One turn sends every row of this set to another row. A few are shown first. Where does it send the rows asked after them?
k_724: [-2.53 -1.18  2.91  0.18  1.88  0.98 -1.09 -2.23  0.54 -0.21 -0.81 -0.38
  0.59 -0.20  2.36  4.28  0.15  1.27 -0.62]
k_125: [ 1.60 -1.39 -1.19  3.82  1.08 -0.25 -0.43 -1.26  2.90 -1.52  0.30  0.67
  1.21 -2.45  1.73 -1.57  0.42 -0.32  2.48]
k_108: [ 2.57 -1.13 -0.62  1.70  4.40 -0.16 -0.25 -1.34  2.65 -1.11 -1.65 -0.20
  0.01  0.54  0.13 -0.63  0.99  2.29  1.23]
k_316: [-2.07 -1.25  2.26  2.71  1.08  0.02 -1.93 -1.60 -0.26 -0.36 -0.50 -1.83
  1.86 -1.31  4.18  2.25 -0.73 -2.29  0.90]
k_312: [ 1.49 -2.52 -0.52  2.27  1.34 -1.42  2.42  0.17  0.48 -0.25  0.02  0.27
 -1.61 -1.16  2.35  0.35  0.94  1.64 -0.94]
k_3: [ 0.85  0.44  1.21  0.44  2.41 -0.81  0.86  0.93  1.43 -1.87 -1.78 -2.51
 -1.12  0.78  1.98  1.89 -0.35 -1.22 -1.76]
k_777: [-0.01 -0.46  1.24  1.98  1.32  3.03  0.07 -0.06  1.57  1.10  0.21  0.78
  3.09  0.99  0.44  2.86 -2.34  0.27 -0.22]
k_794: [ 1.41  0.15  1.77  2.75  1.20  1.53  1.74 -0.35 -0.68  0.18  0.33 -1.97
 -0.99 -0.42  2.18  2.75 -1.77  1.04 -1.20]
k_898: [-3.02 -0.69  2.36  1.54  0.41  1.77 -1.03 -0.43  0.11 -0.06 -0.70 -0.58
  1.98 -0.39  2.84  4.23  0.28 -0.70 -0.55]
k_322: [ 0.18  0.57  1.95  2.19  3.28 -0.29 -0.46 -1.74  0.96 -0.34 -1.54 -3.46
  1.56  0.82  2.13  1.31 -2.24 -2.86  0.16]
k_866: [ 0.88  1.27  2.28  1.39  2.94  2.22 -1.00 -1.55  0.33 -0.95 -1.04 -2.71
 -0.17  0.29  1.40  3.37 -0.96  1.60 -0.05]
k_552: [ 0.61  0.43  2.32  1.46  1.54 -0.76  1.31 -2.18  1.80 -1.21  0.16 -2.52
 -1.22 -0.92  2.76  1.47 -2.27 -1.97 -0.26]
k_853: [-1.27 -3.02  0.56  3.91  2.30  1.74  0.06 -2.77  1.47  1.47 -0.69  1.48
  2.57  0.12  1.49  0.44  1.11  0.65  2.63]
k_345: [-2.03 -0.52  0.74  2.04  1.92  2.80 -0.95 -0.82  2.05  0.57 -1.38  0.79
  4.39  1.13  0.33  2.43 -0.14 -0.48  0.67]
k_519: [-0.11 -2.62 -1.51  1.80  1.18  0.25  0.82  0.61  2.39  0.50 -0.26  2.86
  2.69 -0.20  0.39  0.42  0.76  1.33 -0.16]
k_502: [-1.46 -0.76  1.63  0.45  0.30  0.76  0.92  0.44  0.38  0.31  0.05  0.12
  0.91 -0.16  2.08  3.88 -1.21  0.10 -2.37]
k_679: [-2.22 -0.01 -0.22  2.30  1.43  0.49 -2.39 -0.43  1.16 -0.77 -1.58 -0.66
  4.98 -0.65  1.58  1.73  0.34 -1.97  0.20]
k_864: [-1.28 -0.78 -0.24  4.43  3.17  0.62 -0.35 -3.52  0.63  0.89 -1.53 -0.91
  4.01 -0.19  0.98  0.20  0.57 -0.79  1.84]
k_594: [-2.76 -0.58  0.49  2.76  1.19  0.79  1.12 -4.26  2.11  0.87 -0.25  0.78
  3.42 -1.11  0.48  1.46 -0.10 -0.51  0.74]
k_616: [ 0.35  0.57  2.91  2.34  1.79  2.22 -0.25 -0.56  0.03 -0.49 -0.74 -2.98
 -0.15  0.47  2.84  3.14 -1.72 -0.97  0.03]
k_649: [-0.95 -2.39 -0.01  2.06  1.58 -0.51  0.34 -2.64  3.92 -0.02  0.12  2.12
  2.63 -0.81  1.08 -0.73 -0.37 -1.32  2.02]
k_293: [-0.99 -0.99  1.52  0.17  2.54  2.22 -2.45 -0.98  2.74 -0.32 -1.00  1.11
  2.95  0.91  0.73  2.68 -0.70  0.88  0.84]
k_870: [ 1.04 -0.08 -0.62  4.58  2.38 -1.25 -0.28 -1.40 -0.64 -1.33 -1.42 -3.20
  0.14 -1.98  2.94 -0.32  1.41 -0.49  0.70]
k_566: [ 2.71  0.08 -0.16  1.11  1.75 -0.37  1.48  1.95  1.54 -1.13 -0.50 -0.99
 -0.71  0.26  1.05  1.19 -1.12  0.44 -1.86]
k_554: [-0.28 -3.45 -1.36  2.30  1.98 -0.81 -0.21  0.06  2.60 -0.63 -1.20  2.00
  1.59 -0.32  1.73 -0.78  2.57  0.25  1.44]
k_769: [ 0.95  0.38 -1.93  3.48  1.02 -1.56  1.24 -1.42  1.50 -2.15 -0.66 -0.95
  0.18 -2.96  1.35 -0.56  1.97  0.52 -0.03]
k_40: [ 1.19 -1.05  0.02  2.91  2.55 -1.40  1.91 -0.73  0.02 -1.28 -1.55 -2.23
 -2.29 -0.96  2.60  0.47  1.97  0.72 -0.50]
k_159: [-1.57 -3.27 -0.27  2.54  2.62 -2.44 -0.14 -2.50  1.56  0.18 -1.52  0.32
  2.14 -0.64  2.51 -0.85  1.54 -1.61  1.40]
k_884: [ 1.86 -1.80  0.99  1.70  3.09 -0.98  0.00 -1.57  0.59 -1.36 -0.79 -1.29
 -2.55 -1.01  2.74  0.77  1.20  2.28  0.55]
k_888: [-0.99  0.41 -0.04  1.50  2.60 -2.69  0.46 -0.88  0.44 -1.48 -2.44 -3.08
  0.66 -0.49  2.02  1.12  0.82 -1.85 -1.78]
k_774: [ 0.96  1.34 -0.33  1.77  2.28 -1.76  2.68 -2.05  2.07 -1.67 -1.22 -2.37
 -0.54 -0.93  0.63  0.15 -0.14 -0.84 -1.27]
k_249: [ 1.74 -1.34 -1.17  2.98  3.02 -1.48 -1.55  0.08  2.26 -1.61 -1.54 -1.13
  1.91 -0.44  2.00 -1.72  0.24 -1.90  1.76]
k_30: [-0.98  0.63  1.90  1.42 -0.41  0.67 -1.13 -0.58  1.61 -1.85  0.56 -1.32
  0.98 -2.06  3.01  2.83 -1.71 -1.92 -0.27]
k_233: [ 1.08  0.22  0.91 -0.43  2.44 -0.75 -1.17  0.73  1.60 -2.62 -1.42 -1.68
 -1.20 -0.20  1.87  2.34  0.50  1.19 -1.40]
k_240: [-0.35 -2.11  0.76  2.88  2.53  2.39 -1.83 -2.71  1.26  0.30 -0.32  1.18
  2.09 -0.72  1.44  1.46  1.07  2.73  2.68]
k_70: [-0.77 -2.56 -0.97  1.17  2.66 -0.63 -0.83 -1.32  2.06 -0.89 -1.46  1.86
  1.39 -0.75  0.91  0.56  2.93  2.65  0.70]
k_868: [ 2.87 -1.80 -1.23  3.90  2.47  0.85  1.73 -0.54  1.50  0.75 -0.04  0.82
  0.67 -0.08  0.52 -0.71  0.00  1.94  0.93]
k_631: [ 2.91 -0.91 -1.62  3.67  3.20  0.08  0.46  0.16  1.84 -1.20 -1.56 -0.78
  0.08 -0.16  1.03 -1.42  1.57  0.82  1.38]
k_690: [-1.17 -2.71  0.67  3.39  0.56  1.92  0.59 -1.42  0.43  1.84  0.84  2.07
  2.23 -0.74  1.88  2.09 -0.12  1.64  0.75]
k_748: [-1.86  1.68  0.56  2.65  0.12  2.16 -0.72 -1.94  1.48 -0.70 -0.14 -0.84
  3.65 -1.78  0.83  2.82 -0.87 -0.72  0.02]

k_616 goes to k_853
k_774 goes to k_748
Where do these go?
k_293 goes to k_108
k_159 goes to k_888
k_566 goes to k_777

